In the data rows, the value 128 means zero.
Some points:
[170 162 132 120 146  52 141  78 151  69 171 192  75 115  82  61 122 160
 151 112 207  81 129  70 180 100 119 158 239 132 107 109]
[117 118 162 103 106  99 158 132 126 151 123 109 146 164 165 131 108 153
 112 124 144 120 132 134 106 140 130 153 140 154 158 112]
[ 80 103 105 145 166 123 109 127 158 208 159 181 127 129 104  61 150 121
  67 176 133  88 113  95  77 119 139 152  83  68 156 169]
[ 97 164 120 161 241 171  80  92 209 148  63 170 152 170 179 114 105 128
  75 159 122 138 100  69  92 133 221 139 118 100 196 164]
[119 118 106 159 140 134 137  86 103 126  74 134 104  68 175 155 134 119
 146 161 129 139 156 130 133  68 121 149 134 141  94 173]
[180 163 130 121 179 135 131 128 123 123 113  71 113 105 139 146  56  56
 209  75 105 105 137 109 138  82 200  83 154 143 118 115]
[168 133 100 111  86  70 114 122 140 112 138 124 110 169 126 109 187 191
 138 112 177 134  62 125 144 143 103 150 139 148  92 115]
[132 200 154  81 152 161 139 156 100 124  98 136 128 119 174  39 130 172
  73  65 161 137 101 166  94  90 133  96 130 141 139 157]
[148 109 109 105 105 152  78 137  72 150 106 135 124 212  86 121  74  70
 107 153 109 170  62 114 141 100 130 146 147 103 123  90]
[ 71 223  94 119 104 145 115 157 131 100  99 101 118 123 161 120 153 171
 153  74 141 120 129 136 156 108 129 106 138 105 173 155]
[126  91 122  83 153 141 155 154 135 151 187 124 121  57 128 190 116 107
 159 145 162 125 105 167  99 142  64 116 160 116 140  83]
[130 123  76 163 168 147 152 116  99 141 161 166 144  71 127 136  84  86
 129 211 100 205 176 144 124 141 122 117 122 112 118 137]
[ 91  85 100 153 185 159 157 113 153 121  70  90 173 173 151 168 114  47
 151 135 133 167 167  60 102 138 175 115 152 132 157 140]
[123 129 131 120 142 177 114 100 113 166 127  50 154 144  92 115 134 106
 100 151 112 154 132 187 178 121 153 148 100 106 153 115]
[125 139 123  83  61 136 178 153 145 153  95 147 138 102 117  80  83  99
 121  77 163 140 156 213 152  98 106 136 181 144 100 109]
[177  70 100 143  94 136 156 142 134 134 193 163 124 151  85 172 148 152
 141 163 124 158 137 148 171 132 170  73 153 147 110 123]
[103  87 147 149 130 207 166 160 114 131 151  87 157 101 108 129 132 122
 143 166 116 160 168 133 125 159  76 150 115 148 164 135]
[159 155 129 144  56 103 129 138 118 149 184 113 152 155 152 190 107  89
 170 139 237 129 167 206 180 133  81  89 122 138  70 118]
[134 123 107 134 135 166 134 113 146 168 129 153 127 127 166 111 131 107
 103 120 158 192 121 102 110 141 182 125  77 115 151 124]
[ 74 104 139 134 179 181 215 133 115 157 143 107 148 154 132 118 145  85
 132 113 106 161 100 126  96 184 121  85 134  81 143 142]
[156  89 119 119 126 107  83 129 127 116  81 140 121 105  61 138  87 107
  99 141 129 125 107 101 164  93 131 115 157 120 142 118]
[147  37 120 169 191 139 171  93 114 125 150 154 135 136 157 125 116  34
 161 164 104 108 193 127 127 105 145 128 126 124 142 142]
[168 186 110 172 131 120 112 170 178  84 194 110 139 117 158 122  88 151
 125 153 151 168 150 144 126 147 149  93 130 116 121  67]
[ 77 110 151 171 117 158  84 120 141 244 111 118 122 114 182 162 204 131
  65 114 109 135 154 174 119 100 109 179  77  79 131 142]
[144  92 142 146 179 104 136 120  72 181  94 151 101 171  89 101 138 155
  72 123 120 131 134 106 107 123 212 154  76 170  90 132]
[143 169 179 144 130 217 126 138 103 184 126 103 117 197 185 115 111 137
 140  86 105 151 127  93 159  75 111 105  65 165 155 129]
[ 83  62 140 113 177 138 133 125 153  93  64 169 124  76 135 153 148 132
 117 132  50  83 137  99 160 125  63 158  85  88 125 107]
[ 78 179 200 105  93 149 105  97 146 135 128 100 135 160 153 121 156  72
 100 128 155 103 101 181  77 151 139  95  83 131 120 135]
[105 103 142 143  86 180 130  56  87 181 100 142 118  91 119 147 176 140
 119 149 119  95 138 138 113 122  97 150 140  70  72 137]
[136 104 124 193 173 135 125 160 118 181  90 158 108 161 133 115  73 121
 144 151  61 168 102 140 176 156 150 164 139 134 177 137]
[ 95 155 125  98 130 152 160 154 126 125 138 107 135 114 131  83  63 106
 118  76 173 143 106 194 177 119  86  87 155 140 127  99]
[188 112  92 143 115 168  96 159 153  75 111  83 150 145 116 112 125 127
  94 179 166 156 148  76 115 120 121  83 103  86 143 148]
[104 171 122 167 123 166 106 134 158 163  81 134 148 153  88 122 158 106
 114 124 140  91 150 124 161 117  99 124 166 145  95 117]
[132  64 163 162 161 122  61 105 111 135 122 122  52 211  81 131 146 171
  74 134 162  61 144  75 128 171 129 128 124  97 120 146]
[123 146 155 126 116 146 151 112 127 125 136 140 108 142 135 127 107 138
 102 149  99 102 111 160  87 198 145 153  79  84 174 129]
[160  83 113 107 116 152 185 170 156  88 187 238  36 135 128 104 125 135
 134 103 107 178 110 118 122 134 145 132 103 123 168 130]
[127 157 118 145 119 150 122 118 129 138  76 127 151 166 138 106  86 108
 106 136  74 126 104 146 128 176  74  74 141  97 147 125]
[151 124 160 116  98  27 137 143 123  91 162 164  57 137  68 147 164 190
  94 130 136 156 154 119 138  98 170 108 124 190 126 179]
[141  96 139 125 154  90 156 158 144  88 111 204 113 113 159 141 111 166
 103 119  94 142 166 121 103  96 138 173 154 137 150 150]
[115 155 141 139 112  81 130 121 128 115 140 118 107 172  48 115 128 159
 124 167 120 126 140 117  92 111 129 158  76  73  91 131]
[119 127 123 117 174 117 133 118 124 187 145 124 180 139 180 110 125  87
 127 111  91 147 162 125 112 154 116 180  91  60 147 153]
[142 157 144  49 122 132 142 113  87  98 153 134 141 148  68 175 111 161
 100  88 142 111 169  92 158 100 137  78 128 137 115 115]
[162  87 199  93 134 152 168 185  98 152 145 138 148 157 210 149 119  57
 135  93 131 192 144 156 136  95  98 124 128 174  70  94]
[138 122 122 161 100 111 114  72  95 186 171 132 140 193  83 165 184 134
  79 157 107 130 192 106  91 163 113 114 122 141 138 142]
[189 123  86 123 175  89 102 105 123 133 124  90 151 170  87 119  91 117
 175 110 129  95  86  41 182 104 143 179  92 171 153 164]
[160  70 137  48  81 155 172 181 128 156 190 135  63 113 156 160 133 134
 142 122  68 129 134 111 121  56 179 139 149 167 109 169]
[108  63 138 121 117 118 168 107 153 108 165 110 159 104  96  93  99 117
 121 150 117 129 113 163 142 143 103  48  97  94 125 145]
[147 176  74 131 100 136  59 116  74 146 115 136 147 135  97 156 142 108
 207 119 179 131 144 216 157 127  99  92 146 148 110  88]
[103 100 109 106  97 110  97 139 122 103 141  78 132 154 134  99 139 170
 150 143 148 147 146 111 109 136 115 149 129 152  96 100]
[159 132 194 157 147 147 202 144  98  46 146  77 162 143 127 153 178  83
 121 124 153 105 131 105 135  97 132 106 132 105 107 138]
[141 150 131 158 116 186 134 110 131 180 112  65 124 168 104 154 188 143
  86  99 140  91 176 120 129 124 138 127 119 193 154  49]
[105 145 173  89 145  94 135 144 133  94 172  87 126  79 162 114 133 178
 156 162 132 118 140 107  82 150 126  81 142 157 129 133]
[132 104 168 110 106 122 139 130  95 171  83 126 165 150 112  86  91 115
 144 107 138 128 130 116 102 180 184 142  97  78 146 110]
[ 59 132  94 124 178 127 122 149 167 100 109 108 158 130 195 127 162 139
  70 138 101  65 102 142  70 110 168 149 107  88 104 150]
[150  51 112 137 134 116 181  95 103 136 142 162  53 122 104 152 123 106
 128 186  98 127 167  84 159  99 135 163  86 155  77  86]
[158 155 184 201 189 132  86 108 135 134 112 171 200 109 142  93  84 148
 127  96 125 122  97  72 116 144 188 127 141 180 144 147]
[ 95  96 114 138 109 127 142 126 116  73 142 134 134  41  65 106  90 126
 126 130  63 109 146 154 114 167 104 161 174 153 105 164]
[143  84 136 142 145 109 123 108 137 127 179 121 154 138 117 199  88 112
 153 164 140 141 127 153  88 135 113 137  85 167 111 134]
[ 94 100  84 154 123 153 169 138  82 113 135 144 108 128 114 170 153 124
 133 165 105  68 127 118  97 162  55 174 147 120 111 167]
[101  95 156 171 126 117 139 147 110 114 139 113 106 116 134 132 153 145
 110 151 118  99 163  82 170 160 142 131 172 124 141 155]
[154 122 156  67 127  83  68 104 119 143  83 180 148 153  60 120 132 134
 149 144 103  94 138 120 174 172 175 143 146 141 119 169]
[130 167  99 136 137  65 107 138 176 125 147 127  89  47 128 122 139  80
 130 122 126 135 108 137  80 177  90  99 103 141 128 107]
[109 155 139 168  97 136 134 175 103  80 135 122 165  68 172 172 134 105
 131  92  96 120 124 111 100  90 134 132 114 159 166 109]
[151 133 146 142 148 152 133 190 163 117 138 112 156 189 165 168 106 113
  87 141 129 168 103  82 120 223 153 122  95 209 125 120]
These points spread out most along one direction. Take the direction at right angles to it along which they spread out most. Go by this last direction. How far along it is each point below, from 0 to 99? 50 is the average, and the first point above lies past it. One standard deviation of the points above along it is 16.
[127 157 118 145 119 150 122 118 129 138  76 127 151 166 138 106  86 108
 106 136  74 126 104 146 128 176  74  74 141  97 147 125] 34
[160  70 137  48  81 155 172 181 128 156 190 135  63 113 156 160 133 134
 142 122  68 129 134 111 121  56 179 139 149 167 109 169] 60
[108  63 138 121 117 118 168 107 153 108 165 110 159 104  96  93  99 117
 121 150 117 129 113 163 142 143 103  48  97  94 125 145] 45
[162  87 199  93 134 152 168 185  98 152 145 138 148 157 210 149 119  57
 135  93 131 192 144 156 136  95  98 124 128 174  70  94] 24
[144  92 142 146 179 104 136 120  72 181  94 151 101 171  89 101 138 155
  72 123 120 131 134 106 107 123 212 154  76 170  90 132] 75
[101  95 156 171 126 117 139 147 110 114 139 113 106 116 134 132 153 145
 110 151 118  99 163  82 170 160 142 131 172 124 141 155] 64
[126  91 122  83 153 141 155 154 135 151 187 124 121  57 128 190 116 107
 159 145 162 125 105 167  99 142  64 116 160 116 140  83] 36
[104 171 122 167 123 166 106 134 158 163  81 134 148 153  88 122 158 106
 114 124 140  91 150 124 161 117  99 124 166 145  95 117] 45
[168 133 100 111  86  70 114 122 140 112 138 124 110 169 126 109 187 191
 138 112 177 134  62 125 144 143 103 150 139 148  92 115] 65
[115 155 141 139 112  81 130 121 128 115 140 118 107 172  48 115 128 159
 124 167 120 126 140 117  92 111 129 158  76  73  91 131] 69
